Here are the same points, seen from different sides; a view may also be mirrored.
A view may leave some points out, and in a few views one point is out of place. Which views, in the order they come, and which point in each? Write - if none.

-- scene 1 --
panel a:
  kup -22, -3, -40, 24, 37, 6, 4, 39, -29, -47, -12, -1
  kupum -42, -5, -37, 21, 53, 19, 11, 44, -26, -41, -1, -7
  lepid -22, 1, -43, 16, 51, 18, 10, 31, -30, -44, 1, -9
  Mub -21, -22, -23, 27, 44, 23, 5, 48, -50, -37, -17, -13
  Nila -30, 2, -41, 29, 51, 3, 15, 46, -30, -41, -6, -3
  nin -30, -17, -35, 23, 57, 6, 9, 45, -41, -48, -8, -7
  tez -20, -2, -33, 28, 57, -1, 17, 48, -37, -28, -4, -10
  Denok -31, -17, -16, 28, 39, 17, 1, 36, -35, -27, -10, -7
panel b:
  Denok 20, -76, -6, -1, 54, 7, -15, -18, -16, 40, 3, -8
  Nila 21, -44, 13, 2, 48, 0, -9, -13, -6, 49, -8, -9
  tez 21, -50, 8, 7, 39, 7, -14, -12, -6, 41, -15, 3
  kup 14, -50, 10, 6, 56, 6, -16, -7, -12, 56, 5, -15
  Mub 16, -63, 8, 4, 52, -2, -41, -17, -5, 36, 15, 3
  nin 17, -55, 16, 4, 48, 1, -13, -29, -11, 50, 3, 2
panel c:
  kupum 6, -3, -10, 2, 19, -19, 27, 15, -2, -5, -5, 9
  Mub 3, -9, -12, 7, -3, -29, 35, 2, -20, -11, -26, -7
  kup 7, 6, -13, -4, 6, -43, 24, 7, -3, -13, 0, -1
  tez 6, 7, -7, 13, 12, -24, 18, 7, -25, -12, 8, -1
  nin -8, 3, -8, 7, 15, -32, 36, 12, -15, -11, -2, 5
  Denok 10, 16, -23, 1, 15, -19, 35, 1, -14, -19, -17, -2
  Nila 3, 0, -9, 4, 13, -31, 19, 14, -9, -10, 11, 3
  lepid 4, -3, -4, -3, 9, -32, 16, 4, -9, 3, -9, 7
panel d:
  Denok 8, -4, -31, -12, -8, 29, -1, -62, 13, 24, -2, -10
  Nila 3, 21, -44, -1, 17, 30, 11, -70, 6, 19, -5, -3
  nin 1, 6, -42, 3, 13, 40, 0, -66, -5, 23, -1, -9
  kupum -1, 18, -49, -2, 7, 38, 6, -54, 14, 18, 0, -8
  kup -6, 12, -36, 1, 9, 20, 3, -72, 3, 9, -5, -3
  tez 12, 20, -40, -9, 18, 27, 3, -71, 2, 36, -6, -7
  lepid -7, 23, -51, -3, 6, 22, -2, -57, 0, 17, -11, -8
panel e:
  Mub -4, 2, -32, 35, -13, 30, 9, -9, -16, -24, 14, -20
  kup -32, 7, -18, 40, -15, 28, 2, 6, 6, -11, -2, -15
  tez -28, 5, -16, 48, -18, 35, 5, 12, -8, -22, -9, -11
  nin -24, -3, -34, 51, -8, 25, 17, 3, -8, -14, -3, -15
  Nila -30, -4, -26, 46, -17, 33, 0, 7, 1, -8, -11, -19
panel f:
  nin -6, -20, -14, 17, 31, -45, -21, -7, 26, 13, -31, 7
  kupum -6, -23, -16, 11, 43, -48, -20, -4, 39, 12, -15, -7
  Denok 9, -13, -33, 27, 47, -43, -26, 3, 29, 11, -15, 11
  kup 3, -11, -19, 5, 39, -42, -22, -13, 19, 27, -18, 3
  Nila 0, -17, -8, -1, 38, -47, -26, -8, 23, 11, -19, 0
  tez 6, -15, -5, 7, 31, -50, -32, 5, 19, 5, -18, 7
  Mub -6, -13, -27, 22, 20, -29, -23, 14, 30, 25, -16, 4
Views that do not fit: panel a, panel e
  panel a moved: Mub
  panel e moved: kup

-- scene 2 --
panel a:
  lizug 0, -9, 0, -12, -12
  Kemi 1, 9, 4, 2, 24
  Sib 15, 8, -18, -11, 12
  mifo 6, 4, -3, 9, 13
  zepe 13, 5, -17, -21, 4
  berab 8, -6, -7, 13, -6
  sut -5, 4, 14, 8, 21
  tonap 14, -2, -18, 2, -6
  kato -6, -1, 8, -22, 3
  dud 2, 8, 0, -21, 16
panel b:
  Kemi 2, 2, -7, -9, -37
  kato -16, -10, 13, 9, -40
  zepe 4, 10, 16, 21, -40
  lizug -15, 1, 32, 5, -37
  tonap 5, 21, 28, 2, -34
  dud -2, -3, 0, 14, -41
  berab -1, 16, 28, -14, -32
  sut -6, -4, -3, -19, -35
  Sib 11, 16, 9, 14, -39
  mifo 3, 11, 8, -10, -34
panel c:
  mifo -54, -28, -12, 58, -25
  dud -60, -21, 13, 45, -19
  lizug -35, -41, 14, 54, -29
  sut -49, -23, -14, 53, -6
  tonap -50, -39, -1, 62, -45
  Kemi -60, -19, -11, 51, -14
  berab -34, -39, -7, 58, -19
  zepe -60, -29, 17, 52, -39
panel d:
  zepe -10, 32, 5, 57, 13
  kato 10, 33, -8, 42, 3
  berab 7, 24, -5, 80, -8
  Kemi 4, 39, -30, 66, 13
  mifo 4, 33, -18, 74, 5
  Sib -13, 34, -2, 67, 17
  lizug 10, 25, 5, 54, -8
  tonap -4, 26, 5, 77, 1
  dud -3, 38, -13, 47, 16
  sut 15, 38, -33, 65, 4
panel e:
  dud 1, -30, -11, 11, 22
  mifo 17, -12, -23, 1, 15
  zepe 11, -40, -26, 4, 31
  Sib 13, -32, -22, -6, 30
  kato 3, -31, -20, 27, 16
  tonap 27, -27, -40, 1, 24
  lizug 17, -32, -37, 26, 17
  Kemi 6, -10, -10, 3, 12
  berab 29, -15, -40, 8, 14
  sut 9, -4, -13, 12, 5
panel f:
  zepe -26, -13, -22, 20, -6
  Sib -32, -7, -12, 19, -7
  Kemi -26, 16, -5, 23, 14
  lizug -2, 0, -31, 14, -5
  dud -25, -5, -20, 27, 14
  sut -16, 25, -8, 21, 16
  mifo -22, 16, -7, 16, 0
  tonap -18, 2, -15, 9, -20
  berab -10, 15, -14, 6, -15
  kato -8, -2, -30, 22, 15
panel g:
  berab 6, -19, 11, 8, -5
  tonap 6, -12, -2, 9, 3
  lizug 14, -15, -6, -10, -17
  sut -15, -20, 8, 11, -35
  Kemi -18, -14, -2, 16, -29
  Sib -8, -4, -17, 13, -4
  zepe -1, -4, -22, 4, -7
  dud -10, -7, -21, 3, -27
  kato 2, -12, -13, -9, -32
Views that do not fit: panel c
  panel c moved: berab

-- scene 3 --
panel a:
  Samuv 12, -10, 45, 28
  logat -5, -15, 19, 42
  duri -6, -6, 39, 20
  kidi -14, -22, 35, 18
  nibul -1, -14, 40, 40
  tam 8, -5, 49, 43
panel b:
  kidi -1, -30, 29, 22
  Rur 11, -33, 33, 26
  tam 2, -22, 24, 60
  logat 10, -27, 50, 41
  duri 0, -38, 23, 37
  Samuv -11, -28, 24, 53
  nibul 4, -20, 31, 46
panel c:
  Samuv 17, -10, 11, 18
  tam 14, 4, 6, 22
  nibul 11, 4, 11, 8
  duri 9, -14, 0, 2
  kidi 3, -14, 14, -10
  Rur 5, -4, 4, -14
panel d:
  Rur -3, 28, 0, -31
  Samuv -8, 20, -16, -1
  logat -6, 40, 10, -13
  duri 2, 19, -12, -19
  kidi -7, 31, -13, -30
  nibul -15, 24, -2, -9
  tam -14, 13, -3, 1
panel e:
  logat -1, -5, 15, -5
  duri -10, -1, 1, 21
  Samuv -7, -20, -7, 18
  kidi -23, 1, 11, 15
  Rur -11, 6, 17, 14
  nibul -3, -17, 10, 13
panel f:
  Samuv -16, 5, 3, 16
  duri 0, -6, -7, 18
  kidi 4, -14, -8, 3
  Rur 15, -5, -9, 7
  logat 16, 8, 10, 2
  nibul -2, 11, -2, 5
panel g:
  logat 4, 23, 17, 7
  Rur -16, 25, 8, -1
  kidi -20, 15, 0, 6
  nibul -13, 16, 24, 15
  duri -22, 9, 16, -1
  Samuv -18, -1, 27, 14
Views that do not fit: -
